Rotation paths and how fast each direction turns (deg/step):
Each turn is a multiple of 5 degrees from 10 to 175, or 0.
Each row of a path follows its step; steps can be skipped.
Path 1:
step 1: [  8   9  10  -7   2  -2  17   9  17  -2  -2 -22   6 -12   2 -34  21 -22
  -2   1  -1 -34  16  -4   0   2 -12  18  17  -4   2   5   5  -2 -17   9
  22  21  -8  17   6 -18]
step 6: [-12  39   9  -3 -18 -33   1  -7  -5   2  -7 -14  -6   7  10  17  10  -9
   5  12  -2  -8   1  17  -9   9  -3  -3  -9 -10  -9  25  -5  23  17 -14
 -29   4   5  -8   9 -19]
step 9: [  8  -9   5 -15  -2 -11  20 -13  12   5  22 -10 -19   0   7 -21  19 -17
  18 -17 -30 -19  -1  22 -15   9 -20 -12   1  -2   4   7  -3  11  -9 -20
   0  24   8  13  -7  -9]
step 10: [ 24   6  17  16  12 -17   3 -22  11 -12  22  -1  -9  -6  -3   4  10  25
   3   0   9 -31 -20  11 -12  -6   3  -6  11   9  12  11  26   9   9  -3
 -14   9 -13  22   6 -16]
step 11: [ 11   4 -32   0   5  -2  -6 -10  25  -8  15  -2  16  12   3  10  -4  -1
 -14  -1  20 -10 -16 -10 -11 -13  -8 -23  13 -13  15  23  -8 -14   5 -23
   1  15 -28   8 -18   1]
step 13: [  5  18  14 -21   9 -18  -2  15  -3  13 -16 -14   4   6  10  -9  21   5
 -13 -18  18 -27   8   5   2  20  16  -7  15  -1 -13  18  -4 -11   6   3
 -10  22   1   8   1 -33]
step 14: [-10  32 -10  21   7 -10 -15 -20   3 -22  -8 -21  12   5  15   2  17   4
  -7   8  19  -5  -1  24 -14  12   1  16   3   3   3   4  -8 -14  -8 -19
  -5  16  -7 -26  14 -18]
step 17: [ 27  21 -17  -3 -15 -16  11 -17   8  -9  17   3  12  -6 -11  -9   2  -9
  11 -10  -5 -20 -15  13 -21   8  12 -13  -5 -10  -6  16  13 -23 -16 -17
 -12  14 -12   2 -27  -4]
Speeds:
[ 1 -3  0 11  4  4  6 -6  0 12  1  0 -1  4  5 -5  3  0  2  5 -1 -9 -4 -1
 -3  1  3  0  2  7 -1 -3 -2  2 -2 -2  7  4  8 -8  0  5]  55
[  4  -5  -9   3  -2   1  -3  -4  -1  -5  -7  -4   3  -1   3  -2  -2  -2
   2   5   0   6   3   3 -12  -4   1  -4  -9  -8  -2   0  -5   2  -3  -6
  -4   4   4  -6  -6   0]  125
[-4  6 -4  2  4 -2 -1  1 -3  0  5  1  3  0  7  2  5  6  1  5 -3 -3  4  2
 -1  4  6 -9 -1 -8  4 -8 12 -1  3 -8  1 -9  0  0  2 -4]  95
[  2   1   6   2   3   2   2  -2   2 -10  -2   1   3  -5   3  10   1   0
  -1   1  -2  -2  -7   1  -3   8   4   6   1   1   4  11  -3  10   0  -5
   7  -5   2  -3   0  -4]  90
[  3  -1   8   1   5  -5   2  -4  -1   4   1  -3 -10   5   4   2  -4  -7
   0  -2  -5  -1   4  -5   0   5  -6   0 -12  -3  -4  -4  -7   5   7  -4
  -1  -5  -1   6   3  -1]  120
[ -8  -7   2  -5  -5  -2  -1   1  -2  -1  -3   0   1   5   4   6  -5  -1
  10  -3  -4  -5   3   6   0  -4  -4 -13   2   7  -1   3   0   5  -2   2
   1  -2   0  -5   6  -1]  115
Path 2:
step 3: [-25  13  -9  15  -6   0   8 -13  11  -6  25   5  18  -5   7   9 -39  -2
   3  14  -4   6  -7 -16  41  18  -8   3   6   0  -8  21  -1  -7   9  14
  11   1  -2   0 -16  10]
step 4: [-10  21  -6  -3   0 -13  -6 -22 -15  15   8   5 -18  -3 -17  20  25  -4
   7  17 -10 -15   7  -1  36  10  -4  27  -7   8  -7   3 -16  -3   5 -15
  17  11  16  -8 -23 -11]
step 5: [  8  10  -7  -8  21 -27  -7 -16  14 -12 -12  20   2  10  -8  18   9   4
  38 -14  18   6  -3 -26  10   4  19  -1  -6  12   3  -1  -1 -13 -21   9
  26   0   7 -18   1   3]
step 6: [-20   7 -15   8   6 -11  20 -19  14 -15 -10  13  27  23  12   4 -18  -7
   3  -4  -5  -1 -13  -9  18  13  -4  27 -22 -18 -12  25  -9 -15  -5  -3
   9  -8 -14  16  12   8]
step 8: [ -4  -6 -13  -4  -2 -30 -16 -24  19  -8  -7  18   6 -19 -21  -2 -13   0
  19   3 -20  -6   2 -16  -2  12 -10 -14  -5  14  26 -11  -1 -19 -15  16
  19 -19  14 -14  -5   1]
step 10: [ -7   7 -26   9  25   5  -9   9  -7   5 -17   4  -6  10 -10  17  -8  -1
   8  -7   6  -1  10  -8  13  18  13  11 -38  -8  14  -4  -7   1  32 -11
  -2  -1  19  -9 -33   6]
step 14: [ -1  -9 -26  -9  -9 -28   1  -6 -12   4  18  23  -8 -18 -11   1   6   3
  -7  18  19  14  17  10  20  12   0   9 -17   4   6 -28 -22  -1 -15   6
  13 -26   3   6  -5  15]
step 15: [  2   6  -3  25   0 -24  -4  14   4 -25  24  -1  13  23  -8  -2   0  -1
  22  -1  -3   6  19   8  23   8  29  -4 -18   1   5  -3  -5  -3 -17 -21
   5  10  19  -5  10  26]
Speeds:
[ 6 -4 -2  1  2  1  0 -1  0 -2  1 14  1 -2  3  5  0  8 -6 -2  9 -2 -3 -5
  0 -2  6  3 -3 -7  0 -2  1 -1  6 -2 -6 -2 -1 10  2  8]  90
[ 0 -2  4  6  2 -3 -3  1  7  7  6 -8 -2 -1  2 -3  3  7  5 -6  3  0  6 -2
 12 -1  6  0 -2  5  0 -5 -2 -5  4 -3 -1 -1  1  5 -7 -6]  65
[  4  -9 -10   0  -5  -2  -2   6  -2  -2  -1  -1   0   0  -2   3  -2  -2
   2  -8  -2   5   5   7  -2  -3  -3  -7  -2 -10  -2   1 -10  -3  -1   1
  -7  -1   6   1  -3  -4]  20
[ 6 -2 -1  8  1  1  1  6  5  0  3 -1 -4  2  7 11 -5 -1  1  4  0 -3 12 -7
 -8  1  0  8  1  1  3 -1  1  0  0  5  3  3  5 -6  5 -4]  140
Path 3:
step 0: [ -3  22  18   4  -7 -12 -10  16   7   8  -5  -2  13  -2   9   9  21  20
  -9 -24  -4 -22 -11   2  26 -18  -7  15  -9  -1  14  42  -3 -20  -9 -21
   4  26 -10  23 -19  -3]
step 3: [ 11 -18 -17  20   5 -12   6  -7 -16  -8  15   2 -31   0  20 -14 -10   8
   3  14 -34   0  15 -38   5  20  25 -12  23   4  15   1  15 -14  10  17
  -9 -12  -4   0 -13   5]
step 7: [  1  14  28   7   3  -9  -2  23 -11  17  34  32   8  -6  -9 -17  -5 -12
  -5 -22  -3  -9   4   7 -10  21  19  33   1   6  15  21  14  14 -11 -17
 -24   3 -11  -9   5  -1]
step 10: [ -8   7 -17 -16  11   8  12 -20   6 -20  23 -25  -1 -17  18  11 -17  10
  25  18  21  22  -9 -30 -21  13  11 -15  15 -16   6 -13  16   1   1   0
  -1  10  16  -9  22   3]
step 11: [-10 -26  12  15  -1  12 -13  -1   4  11   7 -30  -3   2  -2  30   4  -6
   0   5  23  26  22   6 -17  -6  14  -1 -19 -12  -8  31  11  26   5  13
 -18   2  -9  31  13  -3]
step 12: [ -7 -11 -13  -2 -15  13  10   6  30  11   0  22   6   2  -5  15   9   5
  -8   6 -12  -6  11 -13  -8   3  19  23   0   2  15  -1 -38  -8  -7   5
 -30   4  -7  37 -34 -17]
step 16: [ 15  13 -23 -15   7 -27  13  -9 -12  21  -9   5   5 -27  20   3   8 -15
 -10  -4  -4  -8   2 -17 -13  -9  -3 -22 -17  -7 -18  29   5   9  22  -1
 -43   9 -11 -14   2  -7]
step 18: [  6 -18  17  20  -2  20  -3  -3  -8 -19  32 -43   3  12   3  23  36  -5
   7  -4 -19 -36   4  10  13  -4  -2   7   8   8   6  15  -5   0  -5   2
   7  10   1   6  -5 -18]
Speeds:
[ -1  -4 -12  -2  -1   5  -1   2  -1   1   3   5   3   4  -7   3   6  -3
  -2  -4  10  -6   2  -1   6   5  -6   5   6  -6  -1   6   5   1   1  -4
  -3  -1   2   7   2  -4]  65
[ 1 15 -1 -3 13  0  6  1  0 -3  7  3  4 -4 -3  4  2 -3  5  0  2 -1  1  1
 -1  3 -2 -1 -2  2 -3 -4  2  6 -1  2 -8  2  0 -4  1 10]  120
[ 12   0   8  -8  -2   0  -1  -2  -1   8   2  -2  -7  -6  -2   0   5  -1
   3  -1   2  -8   5   7   0  -6  -2   0  -2  -5  -1   2  -1   6   5   2
   3   0 -10   1   3  -3]  155
[  0  -4  -8   1   4   1  -6  -5  -4  -3   3  -2  -3   3   5   0  -3  -1
   9   1  -6   2   3  -3 -11  -4  -9  -6   3   1  -1   2  -3   2  10  -6
  -3   0  -1   5   2   1]  55
[ -4  -1  -4  -9  -2  -5  -2   2   3   6  -1   1   1   5   5  -2   0  -7
   3  -2   6  -3  -7  -1   4  -7  -2  -7   0   7  -5 -11  -5  -2  -3   3
  -7  -4  -3   0   0  -6]  95
[ -1   3  -5   4 -11   1  -1  -7  -1  -1  11   2   2  -5  10   0   0  -1
  -2   2   3   0  -3  13   2   6  -2   1  -3   4   0   4  -6  -3   1  -1
   0  -1  -1  -4   6   2]  35
[ -1  -3   3   2  -4  -2   1   3   7   7   3   2   3 -15   0   1   1   0
   8  -5  -9  -1   4  -7   5   5  -1  -3   6  -1   2   0  -4   1   2  -3
  -4  -4   7  -4   0  -3]  160
Path 4:
step 1: [  2  32  -6   7  -4  21   0  16  -3   9  14   1 -10  24  23 -20   9 -22
  11   7 -14   9  -3 -14 -11 -31  -2 -18   5   3  27  13   7  -5  -1  -6
  17  11   8 -12  -7  22]
step 4: [ -4   9   9  26  -1  26  -5 -18   0  -3  17  -1  -8 -14 -11 -21  -8  11
  12   7 -16 -21  -6   5  13 -37  -6 -12  30  -1 -11  11 -15  25 -12  13
   4 -10  11 -11   7   0]
step 5: [-19  13 -17  23  -9   4   0 -15  28  -1 -24   0  -4  22  20  -9  13 -28
  14   8 -10  -7  17  -4   3  16   7  -7  11  -3  13  -8   3   2  -1 -20
  -5   9   0 -33  -9  20]
step 6: [ 24   0 -14   5   1  -7  23   4 -27 -15  -6  43  10   1 -14  -8   7  22
  10   1 -10  24  11  -8   1   1  10  10  19  -1 -10 -19 -22  -2  15  -5
  -3   3   4 -25  -6  -1]
step 13: [ 18   2 -11  -2  -7 -17  10  20   3  12   8  14 -34   4  19  13  -4   7
 -10  15  -7   0   2  24 -21   1  -6 -31  14  13  16 -12   6  -2   3 -38
  -8  -4 -10   8 -10  10]
step 15: [  2   8  13   5   2 -32  19  -4  19  11  -5 -12   5  28 -11  20 -10  -1
  -1   1 -12  -6 -11   4  16  10 -10  24   6   3  16  17  10 -31 -29  -2
  -7 -23 -10  -5  10  -2]
step 16: [ -4   3  -4   5  -3   2  14   8   3  13  -1  11 -19 -24 -30  28   7  -8
  -2   7 -23  12 -26   6 -10 -37   6 -11  -6   8  13 -26  -5  11 -16   1
  20  -9   0  -4   5 -12]
step 18: [-19  38  -8  10 -15 -22   5 -14  -2 -11  -9  -6 -15   7 -18  -5  21   6
   6 -15   8  25  -2 -26  -1 -12  -7  11  15  -8   0  -9  12 -30  12 -11
 -11   4 -19 -12   1  -3]
Speeds:
[  4 -13   0   4   2  -2   6  -2   2   2  10   1   0  -1   1   8  -3  -2
  -5   0   1  -5   5  -5  -8   8  -2  -3  -2   3   1   3  -3  -1   6  -2
   2  -3  -9   2   2  -6]  20
[-5 -2  6  0 -1 -3 -1 -4  0 -5 10  8  7 -8 -5 -1  6 -1 -6  0  1  2  1  2
  3 -6  7 -3  6 -8 -5 -4 -7 -6 -2 -1 -2  0  3  3  4 -3]  175
[ 6 -1  9  5 11 -4  1 -4 -2 -1  2 -4 -6 -2  3  1  6 10  5 -8 -6  2  6  6
  4 -1 -4  2  3 -2  7 -1 -4  1  0 -2  0  0 -1  5 -5  2]  160
[-6 -2  4  9  8  2 -4  7  5  3 -8  2  3 -7 -3 -2 -9  0 -9  2 -2  0 -1 -3
  1  0 -4  5 -1 -1  8  6 -2  2 -6 -3 -2 -5  3  3  1 -5]  60
[  5  -1   3  -1   0  -8  -7   4  -1   0   4   2  -3  -7   0  -2  -6  -2
  -1   4   3   7  -5   1   3  -2  -2 -11   4   4   1   2  -2   7   1   4
  11  -3  -4  -3   0   9]  115
[ 6  2  3  4  0 -1  4 -7 -6  1  0 -3  1  3  1 -6  4  5 -8  2  9  5 -9 -6
 -2  4 -4 -1 -3 -2 -5 -2  0  9 -1 -3 -9 -8  2  3  0  2]  100
